A single turn carries every row of the set below to another of its rows. Some are shown first; where does it send the rows asked next?
q_351: .01 -.07 -.17 -.02 .14 -.05 .16 -.19 .00 .22 .11 .33
q_737: .07 -.20 .18 -.10 .02 -.29 -.01 -.04 -.02 .14 .03 -.02
q_220: .14 -.11 -.16 .14 .02 -.13 .14 -.14 -.10 .13 .07 .35
q_725: -.04 -.13 -.05 -.11 -.11 -.02 -.03 .10 -.01 .34 -.06 .00
q_820: .04 -.18 -.12 -.07 -.16 -.04 -.21 .13 -.04 -.02 .11 .15
q_946: .00 .03 -.20 .10 .16 -.12 .35 -.16 -.18 -.03 .09 .03
q_580: .01 .01 -.14 -.11 -.25 .02 .14 -.15 .05 -.04 .02 -.24
q_596: -.08 -.05 .04 -.04 -.19 -.17 -.04 -.02 -.21 .13 -.01 -.15
q_895: .13 -.26 -.05 .08 -.29 -.09 .12 -.07 .17 -.07 .13 -.12
q_637: .07 -.08 -.08 .28 -.02 .05 .14 .10 .25 .07 .13 -.09
q_240: -.07 -.16 .07 -.25 .09 -.12 -.03 -.02 .11 .24 .08 .01
q_174: .13 -.07 -.09 .09 .08 -.19 .19 -.21 -.12 .16 .05 .28
q_117: .08 -.05 .07 .18 .14 -.09 .18 -.04 .25 -.01 .17 -.15
q_459: .08 -.17 -.20 .26 .07 -.13 .32 -.05 -.10 -.02 .15 .14
q_306: .10 -.09 -.20 .07 .05 -.09 .08 -.15 -.08 .04 .14 .39
q_179: .09 -.29 .03 .04 -.16 -.15 -.07 .13 .00 .21 .02 .08
q_902: .01 .05 .02 .09 .16 -.02 .20 -.06 .24 .07 .12 -.20
q_931: .09 .03 -.13 .01 .11 -.16 .17 -.25 -.16 .10 .04 .26
q_16: -.02 -.12 .08 .01 -.18 -.25 -.08 -.02 -.20 -.01 .07 -.09
q_457: .06 -.10 -.14 .20 .14 -.17 .37 -.12 -.14 .01 .10 .06
q_545: -.23 -.15 -.08 -.20 -.07 .01 -.15 .03 .04 .11 .20 .01
q_350: .06 .03 -.08 .24 -.03 .06 .19 .06 .16 .12 .03 -.18
q_252: .00 .13 -.09 .03 .14 .04 .07 -.06 .19 -.16 .20 -.13
q_120: .08 -.04 -.02 -.08 -.20 -.12 .17 -.21 .05 -.10 .05 -.26
q_34: -.18 -.03 .01 -.15 -.11 -.10 -.02 -.04 -.12 .23 .01 -.15
q_315: -.05 .05 -.31 .07 .12 .01 .32 -.10 -.15 .02 .08 .06
q_993: .01 .01 -.12 -.13 -.17 -.03 -.14 .07 -.18 .06 -.05 .01
q_222: -.24 -.05 -.03 -.23 -.04 -.03 -.08 -.03 -.02 .18 .11 -.09
q_711: .03 -.01 -.23 .01 .06 -.01 .16 -.16 -.08 .23 .04 .31
q_542: -.04 -.11 -.02 -.27 .05 -.11 -.18 -.02 .03 -.05 .18 .09
q_608: -.09 -.04 -.31 .08 .14 .06 .33 -.06 -.04 .13 .11 .10
q_659: -.04 -.15 -.25 .08 .21 -.04 .26 -.09 .03 -.06 .27 .19
q_289: .07 -.23 -.12 -.02 -.25 -.01 .05 -.07 .22 -.16 .22 -.07
q_475: .05 .06 -.23 .00 .06 -.05 .14 -.20 -.17 .12 .03 .28
q_632: .09 .10 -.03 .12 .10 -.07 .08 -.07 .12 -.23 .18 -.15
q_199: -.07 -.33 .07 .00 -.11 -.19 -.12 .05 .04 .05 .23 .05
q_425: -.09 -.12 -.25 .06 .22 .01 .32 -.08 .05 .09 .21 .14
q_65: .09 .12 -.16 .22 -.07 .06 .07 .05 .05 -.13 .09 -.14
q_935: .13 -.18 .03 .03 -.22 -.16 .18 -.16 .11 -.04 .08 -.22
q_492: -.02 -.19 -.10 -.14 -.13 .01 .07 -.13 .29 -.10 .24 -.10
q_421: .04 -.17 -.26 .19 .11 -.07 .25 -.04 -.05 -.11 .23 .20
q_307: .03 .06 -.21 .18 -.03 .13 .03 .08 .16 -.12 .17 -.07
q_757: .05 -.08 -.17 -.02 .15 -.09 .11 -.20 -.01 .08 .17 .37
q_614: -.06 -.15 -.10 -.15 -.13 .06 .15 -.13 .29 .07 .15 -.16
q_39: -.05 -.07 -.16 -.11 -.23 .09 .16 -.11 .17 .10 .05 -.21
q_665: .04 .00 .05 -.21 -.01 -.22 -.12 -.07 -.15 -.06 .04 -.03
q_576: -.01 -.25 .12 .01 -.13 -.28 -.11 -.01 -.08 -.02 .17 -.02
q_152: -.16 -.28 -.04 -.08 -.12 -.05 -.16 .08 .07 .09 .24 .07

q_596 -> q_199
q_632 -> q_307
q_580 -> q_895
Where do these go?
q_665 -> q_820
q_220 -> q_351
q_315 -> q_459

